In the data rows, the value 128 means zero.
Some points:
[ 94 122 221 156 130 131 104  78 164 105 108 127 161 175 163 179 102 125 143 113 107 139  75 169  76 184 101 152 115 179 163 111]
[ 41 115  55 193 154 130  94 217 159 187 171 185 121 102  84 105 105 115 120 152 106 119  84 105 117  79 166 132 119 172 147  46]
[148 159 172 151 113 119 150 100 186  61 166 114  97  88  99 120  86 160  53 139  81  59  83 105 112 161  41 125 118 100 152 131]
[174  95 162 174  90 149 158 210 152 105  93  53 112 126  78 141 116  63 176  41 127 207 150 104  89 112 162 149 152 213 255 166]
[164 170  87 150 148 145 225  94 122 137 119 120 150 187 118 155 129 107 118 121  92  76 160 112 177  76 111 187 160  86 193 109]
[202 137 198 100 146 113 111 136 130  96 205 167 127 151 150 147 126 102 116 131 104 132 117 159 123 232 145  82  97 114 181 116]
[117 166 140 103  82  86 203 141 123 171 140 112 143  55  77 174 113 142 150 130 142  77 161 104  89 151 133  86  88 215 132 149]
[ 77  93 148 124 131  96  88 112 167  57 109 142  91 171 153  91  63 167 169  64  91  95 144  76 122 177 143 245 104 151 130 145]
[108 114 166 188 100 182 103 125 124 183 127  69 153 115 104 172 126 139 125 114 160 189 167  91 174 146 178 121  51 124 136 255]
[102 120  96 215 140 210 166 186 128 172 140  56  79 119 209 104  60 160  92 124 173 106 147 104 122 123  97 138 181   9 147  84]
[152 107 174  69 161  77 168  96 212 201 125 138  85  87 215  98 203 130 169 114  92  95 212 130 149  72 134  91 164 133  90  68]
[183 102 143 153  34 157  73 158 205 164  66  86  98 141 104 111 206 154 149 138 167 139 158 120 135  85 120  98 176 138  74 130]
[131 121 144 166 235 175 133  44 140 122 136  94 149  80  84  82 162  69  97 114 160 135 143 233 147 142 171 197 162  98 110 129]
[141 106 124 178 201  51  83 178 114  77 123  90 210 140 149  82 131 175 219 108  80 111 139 158 192 138  88 133 192 137  63 129]
[ 49 124 148  75 127 112 153 116 115  58 108 163 124 155 223  61 165 117 123 237 108 209 122  91 185 166 100 118 132 145 166 137]
[ 63 109  53  72 112 122  67 116 156  55  86 135 154 142 158 152 165 124 120 152 146 100  89 105 145 217 100  94 213 113 155 213]
[163 106  87 216 121 128 132 179 148  84 156 164 161  99 198 158  98 162  65 145 108  68 175 133 112 177 208 131  90 100 134 147]
[103 104 180 165 153 177  86  87 174 155  57 198  77 208  85 164 100  88  75  84 177 165 181 111 138  76  86 122  93  73 134 203]
[163 157 163 143  86 169 123 124 127 138 135 115 117 156 195 141 116 149 208 117 178 139 135 123 110  99 149  47  69 126 144 147]
[187 148  75  68 136 137 119  71 102 105 138  74 175  88  93  95 163 102  98 134 129 132  96  76 118 128  85 131  94 104 146  93]
[106 164 140  93 122 132  95 136  87 108 121 178 229 221 109 205 177  95 161 227 182 113 135 156 128 102 189 215 180 106 164  54]
[173 138  72  71 106 162 163 106 127  98  82 102 139 111  60  72  91 137  90 113 138  74 149 186 147 117 123 164 122 144 166 130]
[153 141 159 133 143 186 167 116 156  84 171 176 145 110 201  98 120 155 127 138 119 131 108 104 156 161 132  83 107 255 117 171]
[ 61 150  70 120  55 109 104  95 152 134 208 137  97  56 152 135 239 116 143 127 182  90 101 131  61 151 107 154 127 127 167  77]
[143 197 140 152 104  92 184 171 218  85 143 143 165 135 147 116 119 154 145 166  81 255  81 202 124 151 192  50 110 118 114 140]
[ 93 159 186  49  63 113 137 155 106 190 206 142  57 108 147 166 150 160 138  93 116 111 125 107 255 119 202 128 217 163 117 119]
[104 149  78 110 190  94  69 214 181 106 110 125 133 173 178 167 140 110 108 147 115 148 136 112 159 178 102 144  82 125 148  75]
[ 96 183 163  48 158  88 144 190 125 177 165 179  86 137  88  47  84 168 139 114  61  77 168 186 113  72 178 124 132  99 120 163]
[ 61 141 139 128 109  63 104 111 109 148 153 242 141  92 126 106 128 111 214 109 140 113 101 154 194 129 161  68  82 103 151 141]
[145 135 127 117  60 137 144  71 142 165 107  99 255 140  65  71  78 160 115 168 133  61  82 106 133 114 111 143 134  93 175 100]
[131 108 149 108  74 220  72 198 103 101  89  82 121  95  99  87 135 157 124  90 128 104 149 110 149 110 108  97 133 109  72 124]
[157  89  95  73 103 106 238 124  87 208 173 157 130 157 185 158  91 105 158  99 132 153  74 123  78 137 141  32 107 138 114 171]
[ 53 117 104 143  97  94 200 146 117  12  80 134  82 157 140  73 171 112  86 178 158  82 116 126 115 196 144 137 112 127 110 128]
[147 151 103 121 137 159 118   3 117  90 164  89 163 113 112 162 103 113 123  79 100 145 138  80  95  75 170 173 124 138 136 135]
[109 111  70 120 176  91  70 124 177 109 140 122 104 216 163 122  70 144 105 221 120  95 182 111 139 105  68 145 102 194 131 128]
[169 152  66 161 153 159 152 107  55 132 104 129 151 129 119 204  97 127 163 255 125 139 135 130 103 106 220 140 173 169 108 154]
[ 99 193 145 102 231 188  67 148 140 113 102  62 108 122  70 192 173 162 192 128 186 146 142  77  74 160  98  42 116 129 108 111]
[179 176  96 107 171 196 146  65  84 150 137 160 109 120 136  39  79 147 145 116 157 142 101 181 166 138 144 136 128 210 144 125]
[149 214 114 192 124  69 122 174  96 114 111 116 132 148 182 119 171 157  71 131  47 173 137 115 145  95  76 131 139 161  91 149]
[143 102 109 141  43 232  95 169 150  66  98 157 119 102  68 128 169 103 217 118 146 171 188 158 116 160  97 123  89 119  89 124]
[122 136 216 177  98  60  77 107 112 150  64  83 128 185 163 106 130  89  99 102  58 114 146 187 116 171 145 132 114 124  91 123]
[156 112 148  79 137 134 213 109 150 132  84  81 136 110  35 114 106 146  61 196 157 129 108  91 216 136 155 138  91 117 149  80]
[165 149 123 153 160 135 186 209 111  91 182  99 184 159 157 192  96 126 146 129 110 134  99 155 135 186  89 134  89 179  82 146]
[180 107  98 192 129 150 114 158 153 156 134 122 169 151 162 160  79 165 139 150  26 104 135 158 121 181 102 127 135 165 188 153]
[140 128 197 139  86 102  58 148  79 147  57  65 135 143  94 104 158 202 141 125 186 130 171  90 124 114  97  68 151 106 126  90]
[ 98  89 125 118 150 117 151 135 105 135 161 214 166  83 141 180 165 105 117 138 118 103 236 152 134  98  70 158  97 122 158  98]
[ 99  63  94  41 126 120 108 100 137 202 176 179  86 144 163  79 166  91 144 188 101 144 141 164 110 135 118 116  78 116 184 130]
[164 120  63 164 189 145 157  85 136 143 156  94 115 131  91 134 120 158 136 142 111 159  73 152 255  88  80 200 156  68 134 135]
[121 116 190 155 125 112  86 102  91 191 153  35  77 173 143  92 118 111  93 141  51 156 162 125 120 255 151 172 143 109  29 122]
[193 176 162 105  88  61  40 128 129  91 191 139  90 160 197  58 151 130 113 114  92 138 103 161 152 115 127 105 162 122  77 122]
[  1 110 139 137 149  88  96  84  89 132 114 194 105  83 101 157 144  56 144 109 118 201  95 105 125 117 104 146  93 129 136 137]
[ 57 113  40 122 146 100  94 154  90 129 170 155  88 110 117 167 100 106 109 141 114 152 168 155 110  75 108 111  98 148 153  35]
[107 148 128 116 131 160  98 124 121 119 182 115 114 219 132  61 169  70 255 162 150 149 157  75  98 124 128  86 142  88 141 136]
[ 21  87 139 117 140 165 110  97 132 209 156 134 137  96 124 135 162  76  85 133 131 168 115 145  98 123 138 146 149 203 166 133]
[188 120  97 104 101 111  59  83  75  87  54  85  91  94  92 132 177  96 163 152 105  58  98 116 188 103 218 105 118 139  60 113]
[118  47 158  99  99  52 133 115 115 144 184  96  98  79 115 189 103 218 123 100 144 186 104 158  72  96 186 201  89 132 120 168]
[122 104 190 130 144 223 136 122 124  86 179 139 138 130 150  51  93 135 140 111 113 103 138  98 130  67  97  72 123  35 148 124]
[182  85 159 220 100 192 151 168  83 105 150 114 122 116 134 203 105 126 171 228 146 157 151 141  93  76 115 117 143 128 117 167]
[ 62 187  96  65 129 100 133 143 120 159 105 134 102  58  90 123 126 156 124 137 136 124 112 226  64 135  57 116 203 115 161 174]
[128  96 182 168 122 117 139 129  76  74 102  27 103 118 120 121 133  81 170 108 131 196 208 104  82  90 150 128 112 121 138 159]
[ 84  54 157  88 142  75 132 140 160 187  95  69 167 129 159 130 215 107 112  61  85 121  96 187 117  35 164 128 126 134  84 168]
[150 176  68 120 108 166  92 109 121 150  45 164 127 110  92 120 219  91 149 171 141 161  91 104  96 203 143 175 106 135 149  71]
[ 28 100 135 124 131 137 193  93 215 144 126 122 101  51 151 144   4  96 140  98  82 104 120 127  78  67 132 146 158  77  94 111]
[154  71 133  73 151  88 115 171 101 191  79 150 161  29 129 105 180 119 107 134 105  67 119  92  71 137 112  95 131 121  93 183]
[159 119 255 132 192 198 131 194 162 121 151 156  71 103 132  56  89 142 119 170 171 106  65  89 140  65  95 131 124  98 153 120]
[184 133  94  70 123 175 198 102 125 110 106 175 136 164 156 108  93 122 132  86 123 156  85 134 161 114 195 112  94  74 117  70]
[168 162 118 112 117 156 157  47 101  96  46 105  86  67 123 170  77 142 146 134 132  74  58 170 139 143 100 137 107  96 174 109]
[224 179  76 106 154 123 150  62 127 135 150 186 136 111 109  84  78 136 108 115 144 211 160  95 133 119 176  96 159 104 139 118]
[ 82 115  78  70 173 122  94 194  78 132 218 173 127 133 104 223 172 104 107 126  84 114 112 117 111  78  98 159 132  79 142 161]
[107  81 127 108 146  50  51 134 166  73 121 149 145 150 162 106 111  49  71 128 194 202 102  70  88 180 113 168 169 136 148 134]
[ 36  66 104  93 106 173 183 117  47 146 127 221 153 144  81 112 218 219 109 105 113 165 120 100  59 174  88 135 123 133  99  77]
[149 115 135 187 134 113  87 154 107  84 100 125 114 163 205 187 194 169  64 102  50 107 107 122 182  88 121 100 166 160  98  75]
[195 153  92 130 144  97  64 113  64 175  57 142 157 148 150 147 142 177 136 145 120 151 140 123 178  82 134 177 137 114 119  91]
[ 89 189 113 136  75 196 176 164 173 120 113  73  57 175  72 106 117 136 108  89 151  90 110 115 147  92  63 112  98  65 126 183]
[115 166 126  98 129 180 104  98 121 161  99  71 195 105 124  98  52  78  75  75  92 129 104 117 135  99 158 174  84 117 147 101]
[150  87 117 112  97  69 211 115 173 150 149 169 110  73  67 179 141 208 206 114 166 140 129 107  83 173 101 150 102 149 101 135]
[149  58  88 158 128 100 194 178 110 206 166 152 159  73 122 223  65  87 197  85 150 127 146 141 205 206 105 107 148 131 127 113]
[140  96 112 108 176 151 179 131 184  74 125  98  97 209  68 159 123 162  61 111 134  66 120 192  98 195 146  51 115 181 117 121]
[198 147 170 104 122 146 105 112  97 154  57 148 108 152 139 124 126  48 123  78 141 121  75 102  99  96 169 238 203 150  46 131]
[132 129 145 131 164 146  91 147  84 101 126 147  87 146 166 109 186 172 145 104 196 154 173 106 104 145 206  66 162  84 255 154]
[124 107 111 242 162  33 166 138  61 199 145 159  90 138 106 100 153 108 131  93 119  64 130 110 142  64  99 102 156 166 106  90]
[188 139 109 169  76  93 152 108 186  95 213 100 141 138  68 155 149 109 101 162 135 103 103  98 109 208 121  77 117 158 101 194]
[ 89 181 173 138  97 115 133  91 155  77 156 113 190 133 159 155  60 107  50  67 181 150 211 155 136 153 124 118 179 181  59 136]
[138  95 101 164 117 165  79 192  90 123 161 123 135 182 179  94 125 130 114 123 255 115 134 179 132  63  44 171  88 105 133 138]
[135 124 132 161 103 128 135 108 205  88 101 195 132 140  70 103  73 189  61 117  79  98 117  95 128 168  87  90 184  92  91 144]
[106 133 128 167 195 122 137  42 155 138 101  84 181 145 123 104 110 150 101  72 189 114  58 113 119  75 198 165 101 110 100 105]
[196 240  80 136 172 113 164 177 118 153 105 146 164 107 152 181 161 109 154 165 180 138 142 103 123 136 163 230  68 125 107 146]
[143 109 155  85  61  34 118 143  72 172 102 107  97  79  90 125 113 112 105 134 149  96 131 178 120 101  91  65 152 148  72  90]
There is one direction along which these points spread out most. Take the direction at right angles to it along which they spread out most. Go by this last direction. How many in every 100 of the points above lie lower along it than each point below? Round to a whole number. More than half of the points above lie lower than the first one.
[143 102 109 141  43 232  95 169 150  66  98 157 119 102  68 128 169 103 217 118 146 171 188 158 116 160  97 123  89 119  89 124] 64
[ 49 124 148  75 127 112 153 116 115  58 108 163 124 155 223  61 165 117 123 237 108 209 122  91 185 166 100 118 132 145 166 137] 92
[102 120  96 215 140 210 166 186 128 172 140  56  79 119 209 104  60 160  92 124 173 106 147 104 122 123  97 138 181   9 147  84] 48
[140 128 197 139  86 102  58 148  79 147  57  65 135 143  94 104 158 202 141 125 186 130 171  90 124 114  97  68 151 106 126  90] 84
[156 112 148  79 137 134 213 109 150 132  84  81 136 110  35 114 106 146  61 196 157 129 108  91 216 136 155 138  91 117 149  80] 0
[ 96 183 163  48 158  88 144 190 125 177 165 179  86 137  88  47  84 168 139 114  61  77 168 186 113  72 178 124 132  99 120 163] 36
[145 135 127 117  60 137 144  71 142 165 107  99 255 140  65  71  78 160 115 168 133  61  82 106 133 114 111 143 134  93 175 100] 1
[121 116 190 155 125 112  86 102  91 191 153  35  77 173 143  92 118 111  93 141  51 156 162 125 120 255 151 172 143 109  29 122] 93
[147 151 103 121 137 159 118   3 117  90 164  89 163 113 112 162 103 113 123  79 100 145 138  80  95  75 170 173 124 138 136 135] 10
[ 62 187  96  65 129 100 133 143 120 159 105 134 102  58  90 123 126 156 124 137 136 124 112 226  64 135  57 116 203 115 161 174] 18
[141 106 124 178 201  51  83 178 114  77 123  90 210 140 149  82 131 175 219 108  80 111 139 158 192 138  88 133 192 137  63 129] 95
[107  81 127 108 146  50  51 134 166  73 121 149 145 150 162 106 111  49  71 128 194 202 102  70  88 180 113 168 169 136 148 134] 88
[188 120  97 104 101 111  59  83  75  87  54  85  91  94  92 132 177  96 163 152 105  58  98 116 188 103 218 105 118 139  60 113] 45
[124 107 111 242 162  33 166 138  61 199 145 159  90 138 106 100 153 108 131  93 119  64 130 110 142  64  99 102 156 166 106  90] 43
